Each path below is one point turned by a fixed rotation once a step. After each direction that follows a path, write how fast that rotation turns it, in degrees a step (0 if it stays still).
Each turn is a multiple of 5 degrees from 10 to 175, or 0.
Each row of a path follows its step; steps can be skipped.
Path 1:
step 0: [  5   4   5   5  11  -6   7  -4   0  -4  16  10  -5  -5  -9   5 -12   3
   6  -5  -9 -15 -12  -3   9   3  -4  -2  13   8 -16   8  -7   1   6  13
  23 -15  12  -3 -32  -7 -15  11  -3  22  -4   6]
step 1: [  8   5   6  10  -1   3  15   1  -4  20  11 -20 -16 -14   3  -9  -2   8
  10 -10   9   0   8 -10   0  -4   6  -4   8   8   1   6   4 -12  -6  10
  23   3  21 -17 -13  -2  14   6   1  19   4  17]
step 2: [  0  -8 -14   2  -1  -7 -19 -15  -2  14   8 -15   1  -5   3 -22   0  16
   4  -7  17 -10   9   7 -14  16   9  15  16   0   2   8   8  -9 -14   7
  14  12   3  -3  11  -7  15  15 -15   3   6   3]
step 3: [ -6   3 -30   3  12   7   3 -20  -1 -11   7 -12   1   5  12   3   7  12
  -5  -4   6   5 -10  11   0  25  10  12  -8  -6   4   8  -7   9  10  11
  -2  -1   1  14   2 -19  21   4 -18  -5   8  -1]
step 4: [ -6  11 -18  12  28  10  -4  -1   1   7  10   1   6  21  12  13  18   2
   7   3 -12   8  -8   0   7  -7   4  -1  -7  13  -8  -9 -13  17  11  -5
  14   2   1  -8  13 -11  15  -7 -12   8  -8   3]
step 5: [ -5   6  -1  26   9  -1  -1  24  -3  14  -3  -7   4  -2  13  -1  17 -12
 -13  10 -16   4  23   3   4  -8 -12  -2   3   6   4 -11 -19   9 -12  -2
  10  -6   2   0  17  -9   3  -3  -9  -7  13  15]
step 6: [ -8  -1   1  -1   4 -13  -3   8  -7   3  14  -8 -18  -4  11   6   7  -2
  -8   2  -1 -17   8  13  -3   2 -17  -9  16  -4 -12   3  -7   4 -19   1
  -8 -14 -25   9  18 -14 -25  -6  -6  -5  10  -1]
step 7: [ -3   2  -1   4  -8  -1  26   4   0   4  11  -2 -20   9   8  13 -15  -8
   6  -3   9   7   1   0  -2   8   7 -19   1   0   6  11  -3 -11   4  14
 -15  -4 -21  14  17 -12 -17 -19  -2  17  -6   3]
step 8: [ -1  -1   6   5  -2  -1  -1   3  -9  28  17  21  -4  24 -10 -12  -7 -16
  10  14   1   8  -5  11  -1   9  14  -8  -4   5  19   5   1 -10  -8   2
  -8   4   0   7   5   8  -7  -9  -6  11 -22   3]
step 9: [  3  16   4  -5   2  -8  -3  18 -19  -1  14   4  -3   0 -27 -22   3   1
 -21  17   6  10   0   1   5   4   0   7  -4   1  17  10  -2   1  -5   3
  -7   5   2  17 -21   6  -3  -7 -18 -11  -7   6]
Directions:
[-1  4 -3 -2  0 -3  4 -3 -1  2 -3  5  3  5  0 -6  3 -4 -4  4 -7  2 -3 -7
  1  3  6  3 -2  3 -6 -2  2  6  3 -3 -2  1  0  2 -4  1  3 -2 -6 -3 -2  0]
70
[  6  -5   1   0  -1   0   0   7  -3   4   5   0   2   1  -1  -1   1  -2
   0  -1  -2  -2  -5  -1   2   2   4  -7  -4   6   2  -2  -3  -3   1 -10
   0   0   2  -3   1   2   5   2   1   3   5   6]
100
Path 2:
step 0: [-12  11  -4  -7 -19  17  -6   8 -14   0  15  13 -11  -8  -4   9  -3  -1
 -11  10   0  -1   4  -2  11  -9  -9   4  -3  -2  14   3 -21   2   8  12
 -15  21  27 -25 -13  22 -22  18   3   2  16  16]
step 1: [-21  19 -17  -3 -11  10   8  20  18  -4   0   8   9  -3 -25 -14   9  35
  -4   6  16 -13  -7   6  -3   9  -2   4  -5  -1  13   9  -2   7  23   3
  -5   9  -9  -4   8  -7  -9   1  -1  -1   1  28]
step 2: [ -5  19   2  -7  -4   2 -10  14   6  21   8   5  -5   4   3 -17 -10  30
  11   6  -4 -12  -4 -17   4  -5 -19  12 -22   5   3  -2 -32 -17  16 -18
   7   7   0   3  -3  -4  -5  19  -1   7   9 -19]
step 3: [ -9  19  -9  -4  -6   7   1  12  -1 -14  21   5   1  -3 -22  23 -20   2
 -14  -7   9 -14   4  -2  11  -4  -5  24  -3  12  -2   3 -23  -3   1  12
  11 -12  -3 -25  -2   2 -15   6  -5  -3  31  -9]
step 4: [-17  22  -7 -18  -4  24  -3  15  -7  11   5  10 -18   2  -6 -13   8   3
 -15   7  13 -11  10 -13   9   6  -7   5   9  17  20  -3  -8   6  14  -1
  -5 -24  15   0  -3  -8 -10  -4  -7  18   4  27]
step 5: [ -7  20  -4  -3 -12   3  14  34  20  19 -17 -13  -8 -10  -6 -12   2  20
   1  -4   9 -23  -7  -8  10 -12 -18  25  -9 -17   4 -22  -6   3   5   6
   7  10  13  -9   4   4   6   2  -8   3   3  -7]
step 6: [ 13   4 -10 -23   2  -4  -8  24   7  15  -5   1   3  16  -4   7 -18  11
  -2   6  -1   8  -6   2  14  -1 -16  18 -23  12  -6   0 -11  -8  16  12
  10 -16  -4 -20  11 -22 -22  -2  12   2  21   1]
step 7: [-15  23  -8 -13   1   4   1  16   5  -1  -5   6 -10   5  -2  14  -2   6
 -10   7  10  -2 -12 -11  13 -27  12  12  17  29  18  11 -10   2  -2  -8
   4  -3  35 -11  -5  -3 -21 -10  -4   6   5 -14]
step 8: [  5  18 -23   0  12   2  10  22   6  -3  -2  -8   6  -3 -26 -12  10  12
 -10   4   5  -6 -16  -4  24   4 -12  11   3   4  -4 -30  -9   0 -13  -5
  -6   0  26   6  -7  -4  -4   2   9   4  11  27]
step 9: [ 11  -6   0 -17 -16   9 -17  31  17   9   1 -14  -2  18   5  -1  -3  17
  -4  11 -16  -2 -14 -12  13   1 -17  10  -5  -5   6   2  -1   6  20   9
 -13  12  21 -20  -5  18 -10  13  18   8  11   3]
Directions:
[ 2  1 -7 -3 -2 -5  3  2  1  4 -4 -1  0 -3  5 -2  3 -7  0 -1  1  8 -2  2
 -1  5  3  3  6  3 -1 -1  0  1  1 -4 -1  9  3 -2  2 -3 -4 -2  2 -2  6 -1]
40
[ 0  0  1 -7  1  1 -4  4  1 -2 -2 -1  3  7  1 -4  6  0  2  3 -1 -3  1  2
  2  6  4 -2  6  3 -1  9 -1  1  7  2  0 -4 -5  2 -1  2  4 -4  3  5  3 -2]
140
[ 7  3 -4  1  5  4  1  0 -1 -4  4 -2 -1 -1 -1  5  1 -3 -4 -1 -1 -1  6 -8
  0  0  3  0 10  4  3 -5 -3 -4 -3  1 -2 -1 -1  3 -6  2  1  3 -1 -1  4  2]
85
[ 3 -2  1 -3 -4 -4 -1  2 -1 -6  0  6 -4  5  4  2 -2  6 -1  0 -2  1  2 -2
 -4 -2  7  1 -5  3 -3 -4  2 -6 -1 -4  4  0 -3 -4  2 -5  2  1  1  1  5 -7]
95
